[[ 2  6  3  4 36]
 [ 6  0 48  1  1]
 [ 8  5 16  4 19]
 [ 8  5 19  3 16]
 [10  4 18  4 16]
 [ 9  3 26  2  7]]
|
[[ 2  6  3  4 36]
 [ 8  5 16  4 19]
 [10  4 18  4 16]
 [ 8  5 19  3 16]
 [ 9  3 26  2  7]
 [ 6  0 48  1  1]]

[[  6   2  27 -18 -19 -56]
 [ 29   8  23 -30   0  -3]]
|
[[ 29   8  23 -30   0  -3]
 [  6   2  27 -18 -19 -56]]

[[ 23 -17  33  17   4]
 [  1   2 -17 -26 -22]
 [-22  49 -26  -4 -23]
 [ 13  16  -5 -11   7]
 [ 22   4   2  23  31]
 [  4  -7   8   6  24]
 [-40  19  -7  13  -6]]
|
[[-22  49 -26  -4 -23]
 [  1   2 -17 -26 -22]
 [-40  19  -7  13  -6]
 [ 13  16  -5 -11   7]
 [ 22   4   2  23  31]
 [  4  -7   8   6  24]
 [ 23 -17  33  17   4]]

[[ 48  28 -29  26   7  25   4   4 -33  43  57]
 [ -1  39 -12 -32 -46 -16 -19 -30  -4 -23 -11]
 [-15 -17  15  26 -35  11 -18   2   5 -22   7]
 [ 19 -12  18 -22   9 -33 -47  15  14 -27 -21]
 [ 28 -27  33 -41 -14 -14 -33  24 -16 -40  19]
 [-33 -25 -35   3  26 -13  -5  38  13  10  18]]
|
[[-33 -25 -35   3  26 -13  -5  38  13  10  18]
 [ 48  28 -29  26   7  25   4   4 -33  43  57]
 [ -1  39 -12 -32 -46 -16 -19 -30  -4 -23 -11]
 [-15 -17  15  26 -35  11 -18   2   5 -22   7]
 [ 19 -12  18 -22   9 -33 -47  15  14 -27 -21]
 [ 28 -27  33 -41 -14 -14 -33  24 -16 -40  19]]

[[  5 -33  52]
 [-38 -35  33]
 [ 30  41  30]
 [  1 -19  11]]
|
[[  1 -19  11]
 [ 30  41  30]
 [-38 -35  33]
 [  5 -33  52]]

[[ 35  25 -18  22  12 -12  11  19  22]
 [  1 -22  18 -10  13  12 -25  15  -7]
 [ 17  17  13  14   4  16 -24  17  27]
 [ 18 -26  19   3  13  16 -39  23   7]
 [-19   3   3  -8 -18   7  -7 -20  -2]
 [-36  34 -28  -2 -35 -15  20 -48 -11]
 [ -1  -9 -13  -2  -5  -8 -33  -3   0]
 [ 17   6 -25   7   3 -23  36   2   6]
 [-38  11  -8 -15 -30  -7  18 -40 -16]
 [ 10  -8 -30   3  -3 -28  -1  -6   1]]
|
[[ 10  -8 -30   3  -3 -28  -1  -6   1]
 [-36  34 -28  -2 -35 -15  20 -48 -11]
 [ 17   6 -25   7   3 -23  36   2   6]
 [ 35  25 -18  22  12 -12  11  19  22]
 [ -1  -9 -13  -2  -5  -8 -33  -3   0]
 [-38  11  -8 -15 -30  -7  18 -40 -16]
 [-19   3   3  -8 -18   7  -7 -20  -2]
 [ 17  17  13  14   4  16 -24  17  27]
 [  1 -22  18 -10  13  12 -25  15  -7]
 [ 18 -26  19   3  13  16 -39  23   7]]

[[ -9 -17 -27]
 [ -4 -25 -38]
 [  4 -29  54]
 [-22  20 -37]
 [-38 -20   1]
 [-37 -14 -16]
 [-26   4 -36]
 [  3 -16  29]
 [-11 -27  42]]
|
[[ -4 -25 -38]
 [-22  20 -37]
 [-26   4 -36]
 [ -9 -17 -27]
 [-37 -14 -16]
 [-38 -20   1]
 [  3 -16  29]
 [-11 -27  42]
 [  4 -29  54]]
---
[[-29   7  16  24  14 -15 -32  -2  -4  -2   7  11  23  -4   4]
 [  2 -11  53 -11  -4 -14  33 -18  -7  -3  30 -41  37  -4 -12]
 [  0   4   7  11  -1  -9  -5   4 -29  -3  13 -34   7 -20   8]
 [-13  -9  33  -5 -25  24 -55   1  -9  -6 -16 -13 -30  31 -25]
 [  2 -11 -11   4 -13  -9  10  -2 -14   0  27 -45 -51  19  15]
 [ -9  -6  28 -12  -7  -3 -21   6  31  -3 -27  26  54   1  11]]
|
[[  2 -11  53 -11  -4 -14  33 -18  -7  -3  30 -41  37  -4 -12]
 [-13  -9  33  -5 -25  24 -55   1  -9  -6 -16 -13 -30  31 -25]
 [ -9  -6  28 -12  -7  -3 -21   6  31  -3 -27  26  54   1  11]
 [-29   7  16  24  14 -15 -32  -2  -4  -2   7  11  23  -4   4]
 [  0   4   7  11  -1  -9  -5   4 -29  -3  13 -34   7 -20   8]
 [  2 -11 -11   4 -13  -9  10  -2 -14   0  27 -45 -51  19  15]]

[[ 23 -24 -36 -10  -4  -8   1  -4  -1]
 [-54 -14  -7 -32   5  -7 -44   1  -3]]
|
[[-54 -14  -7 -32   5  -7 -44   1  -3]
 [ 23 -24 -36 -10  -4  -8   1  -4  -1]]

[[  5   0   0   0 -12  -1  -2   1   0  26  -8 -16   0  -1   0]
 [  3   0  -2  -4  10  -1  -3  -2   0  17   3 -39   0  -1 -32]
 [  1  -1   1  -2  -5   1   3   0   1   8 -12  36  -1  -3 -43]]
|
[[  1  -1   1  -2  -5   1   3   0   1   8 -12  36  -1  -3 -43]
 [  5   0   0   0 -12  -1  -2   1   0  26  -8 -16   0  -1   0]
 [  3   0  -2  -4  10  -1  -3  -2   0  17   3 -39   0  -1 -32]]

[[ 25  29  -1  23  38 -34  -1  32 -37 -24 -25  26  27 -27 -24]
 [ 16  15   5  10 -55  45  -5  20  40 -12 -13  15  10 -14 -14]
 [-29 -20   9 -24  -6   1   4 -19  -2  32  23 -25 -23  20  31]]
|
[[-29 -20   9 -24  -6   1   4 -19  -2  32  23 -25 -23  20  31]
 [ 16  15   5  10 -55  45  -5  20  40 -12 -13  15  10 -14 -14]
 [ 25  29  -1  23  38 -34  -1  32 -37 -24 -25  26  27 -27 -24]]

[[ 30  29  -3   1 -29]
 [ -2  -1  60 -50   1]]
|
[[ -2  -1  60 -50   1]
 [ 30  29  -3   1 -29]]

[[  7 -17  -1  -2   6   7  -8   0 -10  17  -1   8]
 [  4 -15 -10   9   0   3  -4  14  -6   8   5  17]
 [-23   3   3 -19  17  19   5 -24  21 -13   8  -9]
 [ 11  15  -5 -24  -1 -23  -3  -2 -12 -42   8  -4]
 [ 13 -11   8  -6  17   5  -6   4  -3   3   5  18]
 [ 11  27  28  18 -26 -27  11  -2 -18  14   6 -24]]
|
[[ 11  27  28  18 -26 -27  11  -2 -18  14   6 -24]
 [ 13 -11   8  -6  17   5  -6   4  -3   3   5  18]
 [-23   3   3 -19  17  19   5 -24  21 -13   8  -9]
 [  7 -17  -1  -2   6   7  -8   0 -10  17  -1   8]
 [ 11  15  -5 -24  -1 -23  -3  -2 -12 -42   8  -4]
 [  4 -15 -10   9   0   3  -4  14  -6   8   5  17]]

[[ -3  -1  -6  12  -9  -4   5  14   3]
 [  1 -21  36 -30 -19 -26  34   7  -7]
 [-33  46 -24  52   6  -2 -25 -13  14]
 [ 16  -6  16 -27  -4  -2   2  -6  -6]
 [-12 -10   9  -3   0  -6  16   1   2]
 [  8  -3 -10  -9  -1  17  -5   1   9]
 [  2  26 -28  29  10  13 -33  -5   1]
 [ 26   2  -7 -12  11  15 -23  -8  -9]
 [  5   8  -1 -16   9  17 -13 -20   7]
 [  5  13 -21  18 -11   6 -13  13   8]]
|
[[  1 -21  36 -30 -19 -26  34   7  -7]
 [ 16  -6  16 -27  -4  -2   2  -6  -6]
 [-12 -10   9  -3   0  -6  16   1   2]
 [  5   8  -1 -16   9  17 -13 -20   7]
 [ -3  -1  -6  12  -9  -4   5  14   3]
 [ 26   2  -7 -12  11  15 -23  -8  -9]
 [  8  -3 -10  -9  -1  17  -5   1   9]
 [  5  13 -21  18 -11   6 -13  13   8]
 [-33  46 -24  52   6  -2 -25 -13  14]
 [  2  26 -28  29  10  13 -33  -5   1]]

[[-17  28 -12 -11  59   6 -47 -51 -19]
 [ 18 -46  24   6  12 -49 -51  37  36]]
|
[[ 18 -46  24   6  12 -49 -51  37  36]
 [-17  28 -12 -11  59   6 -47 -51 -19]]

[[ 22 -44  17  10  11  13 -40  21  -9  23   8   9 -32   0]
 [ -6  -3   7  26  24  16  19  32  13  16  23 -31  34 -51]
 [  9 -22  36 -41  12  10  -7  20   8  -8   7 -54  18  56]]
|
[[  9 -22  36 -41  12  10  -7  20   8  -8   7 -54  18  56]
 [ 22 -44  17  10  11  13 -40  21  -9  23   8   9 -32   0]
 [ -6  -3   7  26  24  16  19  32  13  16  23 -31  34 -51]]
